[[-59 -53  93 -94  48  -2]
 [ 75  69  90   2  17  46]
 [-66  75 -98 -34 -56  24]]	24

[[  9  27 -48  24 -28   3]
 [ 19  13  57 -92  11  -1]
 [-57  12  45 -12  51  35]]	35

[[-33   5  87 -23]
 [  8  97 -81 -34]
 [-10  12  78  -3]]	-3

[[  6 -31  87  20]
 [-23  43 -50   0]
 [-38  -4 -73 -16]]	-16

[[ -9   8   6 -46]
 [ 33 -36  -7  28]
 [ 30 -26 -21  86]]	86

[[-27 -81 -62 -25 -41]
 [-21 -20  51   1  12]
 [-96  42 -31 -35  57]]	57

[[  39  -39   33  -30  -81 -103]
 [  12   18   -1  -33   -4   60]
 [ -16  -60   19   33   55   37]]	37

[[-28 -32   1  15  -6 -80 -80]
 [-66 -42  17   6 -33 -71 -82]
 [-11 -24 -14  14   7 -33 -35]]	-35

[[-13  58 -15   8 -33 -25 -33]
 [ 80  16 -81  50 -21   2   5]
 [ 96 -53  -2  10 -12  18  25]]	25

[[  0  26  13   6  23 -36  50]
 [ 25  62  86  14   1  50  11]
 [ 42  34 -31  55 -44 -43  -7]]	-7
---
[73, 14, 86, 54, 40, 75] yields 75
[3, 9, 7, 1] yields 1
[40, 223, 115, 17, 165] yields 165
[85, 45, 8, 73] yields 73
[1, 3, 2, 7] yields 7
[104, 121, -132, 33, -741, -201, 780] yields 780
[716, 956, 696, 50, 881, 528] yields 528
[67, 94, 63, 57, 4, 58, 64] yields 64
[735, -748, 987, -532] yields -532
[93, 672, 648, 632, 792] yields 792
---
[[-169.5 -199.3   90.7 -197.1]
 [-169.1 -150.7  194.0   81.9]
 [-112.8 -112.1 -220.1 -168.6]] -> 194.0, 90.7

[[-0.016  0.067  0.011  0.015 -0.109  0.087  0.098]
 [ 0.135  0.041  0.092  0.087  0.192  0.028 -0.009]
 [-0.077  0.082 -0.018 -0.014 -0.207  0.104  0.147]] -> 0.192, 0.147

[[  4.72  11.44  11.56   6.58   9.55   0.91  19.93]
 [-14.82 -12.75  -2.88  -9.74 -10.70 -12.99  -1.01]
 [ 15.35  13.40  10.21   8.59  10.95  15.66  17.71]] -> 19.93, 17.71

[-0.09 -0.59 -1.50 -0.80 -1.30 -0.49  1.04] -> 1.04, -0.09

[[-0.205 -0.071 -0.076 -0.069 -0.106 -0.139 -0.175]
 [-0.107 -0.067 -0.075  0.116 -0.180  0.059  0.018]
 [ 0.005  0.104 -0.051 -0.031  0.189 -0.005 -0.203]] -> 0.189, 0.116

[ 0.05  0.07 -0.13  0.18  0.14] -> 0.18, 0.14

[[-13.2  -3.9  -0.8 -11.3  -6.3 -22.5]
 [ -6.9  15.4  -4.0  10.5  11.7  -0.7]] -> 15.4, 11.7

[[-1.4 -1.1  0.4  2.1]
 [ 0.4  1.0 -1.1  0.1]
 [ 0.6  0.4 -1.0  1.3]] -> 2.1, 1.3

[-178.34   87.82  107.10 -181.96 -103.67] -> 107.10, 87.82
---
 87   47   72   44  -26  -32   46   70   35
-12  -27   -9  -36   70   78  -38  -12  -29
 37   10   31    3   21   23    4   29    2
 29   25   24   38  -21  -24   40   25   33
 30   44   25   72  -63  -70   75   28   62
 47   -1   39  -22   54   58  -23   34  -20
-20    2  -16   24   -4   -3   24  -14   23
 -9   37   -6   83  -77  -84   85   -1   72
-22  -35  -17  -45   79   89  -46  -20  -36
 10   38    9   73  -65  -71   75   13   63
-69  -17  -55   18    2    6   17  -52   20
Answer: -69

 -42    31    -3     2   -16     2   -42    -7    -1     6     4    34    60    15    -9   -15
  -6    13   -18   -13    10   -16    78    43    33    30   -18    -1    18   -34   -30    19
  47    18   -21    11   -18     7     3    20    37   -45   -11   -28   -38    30    17   -13
 -46   -35   -48    -9   -16    -6   -32   -30    24    -3   -23   -31    -1     4     0    83
  24    80    35   -25    18   -14   -63   -27    35   -26    -8   -21    35   -14   -32   -16
  25    16     9   -18   -10    17   -50    13   -28   -58    27   -51    38    -2     0   -22
   6    -4    28   -36     4   -20    65    29     7    21     5  -105     6    25   -24   -25
  14    14    21    14     8   -10   -91    54     6    16   -47    26   -16    67   -18   -27
Answer: 14

  2    1   -2   -3    1   -3    4    6    5    9    4   -3   12   -6
  5    0   -4   -6    5   -4    7    8   10   18    8   -1   22  -12
  4    2   -6   -8    2   -3    5    8   10   18    4   -2   24   -9
  4    2   -1   -6    3   -2    5    7    8   12    5    0   17  -10
-16    2   13   34  -14   17  -21  -29  -34  -66  -27    2  -85   39
  7    0   -5  -13    7   -7    9   14   17   32   13    0   39  -17
Answer: 7

-32   -7   40   28   11    8   40    7  -17    8
-22   -6  -23   -4  -27   90   -6   -7   42   -9
  4   -6  -47   58  -38   78   50   14   33  -13
 -1   -6   -7  -20   41  -24   46  -20   61  -18
 17   11   27   46  -28  -37  -32   -1   47  -27
-26   41   60  -11   37   73  -36   11   26  -29
 28   40   43   54  -23  -34  -37  -10  -19   -7
-15   39    7    4   20  -40   44   21  -15   32
 39   40  -38   18   21   34   39   11   35   28
 33   -7   40   47   38  -18   26   -2   -4  -20
-32   -3   48   -6   28   -2   16   -3   -6   13
Answer: -32

 -7  -11    1   -3   -6  -14   17   -3    1  -19   -3   -3  -10   -3
  4   14    1   -4   43   29    2  -56    7   10  -12    6  -17   -2
  0    2   -1  -12    5    6    7   -7   -7  -11   11   -5  -15    1
-16  -15   -2   -2  -79  -40   -7  109    8   13   -1   13   -2   -2
 10   -1    0   11  -19   -1   -2   40   -6   -2    3   -2   19   -5
  7    2   -2   -6    2    8   -7    1   -5    6    7  -10   -8   -1
Answer: 7
---
649  115  561  564  896
630  191  588  528  904
-> 649

-584   291    67   936  -388  -261
-415  -932  -840   440  -591  -452
-484    91   261  -975  -667   173
-> 291

57  18  45  82
70  39  76  80
-> 76

-367  -539  -253   299
-600   185   141  -264
-324  -653  -136   678
-> 185

-143  -219  -563   105   149
  24  -349  -635   680  -268
  60  -442  -618   570  -241
-> 149

5803  5159  5665  4484  2241  8354 -> 5665

9507  7562  7476  2166  8890  4759  6012 -> 7562

8  4  1  7  4  5  4 -> 5

 31   10   -6   33   -5  -42   21 -> 21
---
[[4415 4455 4504 4690 4668 4686 4710]
 [5546 5060 4136 4284 4913 5269 5361]
 [9222 8785 8238 4088 3978 3268 2667]] ans = 9222

[[100  37 170 186]
 [144 196 127 131]
 [129 115 165 175]] ans = 129

[[17 64 55 57 44]
 [38 91 23 38 47]
 [41 54 39 59 47]] ans = 41

[[6 5 4 6 6]
 [5 6 5 5 5]
 [1 4 3 7 0]] ans = 1

[[ 28  19  12  26  25]
 [  1  25  -9  17  17]
 [ 18  -2  32 -36  19]] ans = 18

[[-32  28 -16   1 -15 -23 -14]
 [ -7 -36  -3  21 -26  25  18]
 [ 25   6 -12   4  32 -23  14]] ans = 25

[[789 648 533 891 956 600 685]
 [145 871 659 655 834 621 722]
 [792 575 310 707 834 917 472]] ans = 792

[[4740 3225 7594 6330 5040]
 [4858 3548 8820 8201 6271]
 [8517 9197 8167 6414 8335]] ans = 8517
---
[2031 5176 8040 6186] value 8040

[[208 216 209 206  58]
 [169 161 163 166 195]
 [110 101 106 114 215]] value 206

[46 70 76  1 53 55] value 53

[6 3 8 0] value 8

[58 54 16 95 56] value 95

[136 750 314 935 808 875 215] value 875

[817 781 590 185 261] value 185

[826 814  22 720 398 555] value 398

[27 16 28 19 23 84 53] value 84
---
array([ 75, 110,   5,  62,  16,  10, -17]) ⇒ 62, 110

array([ 94,  64, -26,  30, -81]) ⇒ -26, 94

array([-74,   6,   2, -77, -72,  96,  98]) ⇒ -77, 98

array([[ 84,  57,  42,  79,  10,  32,  35],
       [-60, -25, -57,  -8, -49, -34, -48],
       [  4,  27,  18, -11,  50,   8,  33]]) ⇒ -8, 84

array([ 99, -77,  36,  46,   7]) ⇒ 36, 99

array([98, 43, 41, 20, 43, 29, 80]) ⇒ 20, 98

array([108,  80,   4,   7,   8,  12,  -1]) ⇒ 7, 108

array([ -69,  -52,  -38,  -73, -111,  -81,  -61]) ⇒ -73, -38
---
[5774 3520 9504 1087 1280] → 5774, 1280

[[55 70 48 33 41 71]
 [17 63 90 86 95 57]
 [35 43 11 41 49 67]] → 55, 67

[10 95 56 40] → 10, 40

[ 5 42 28 35 47 96] → 5, 96

[[-633  291 -278  256  247  -62]
 [ 555 -576 -478 -735 -828 -845]] → -633, -845

[979  75 127 288  17  85] → 979, 85

[[ 28  -4 -12 -25]
 [  2 -50  -8  -1]] → 28, -1

[ 33  34   0  41  24 -20 -26] → 33, -26

[[-242 -312  458  466 -349  656  320]
 [ 390 -565  692 -129 -554  693  662]] → -242, 662

[12 90 53 81 48] → 12, 48
---
[  5 -87   1 -62  29  83 -23] Out: -23
[ 31  61 -98  15] Out: 15
[-15 -91  -5  25] Out: 25
[ 58  -7  73 108 -17  40 -93] Out: -93
[-76  29  87  55  38 -46 -45] Out: -45
[ -13   45    3  -93   65   58 -110] Out: -110
[ 46  88 -27  30  -9] Out: -9
---
(45, 61, 223, 91, 56) --> 91
((30, -11, 20, -27, -23, 6), (-23, 3, 22, -38, 0, 4)) --> -23
((-43, 19, -12, -11, 21, 38), (-19, 30, -48, -50, -9, 26)) --> 21
((3830, 6016, 7423, 6368, 4006, 3287), (5969, 6919, 2557, 7817, 4544, 4000)) --> 4006
(7353, 1207, 3603, 9125, 3706, 6072, 4079) --> 6072
(14, 62, 33, 81, 97, 65) --> 97
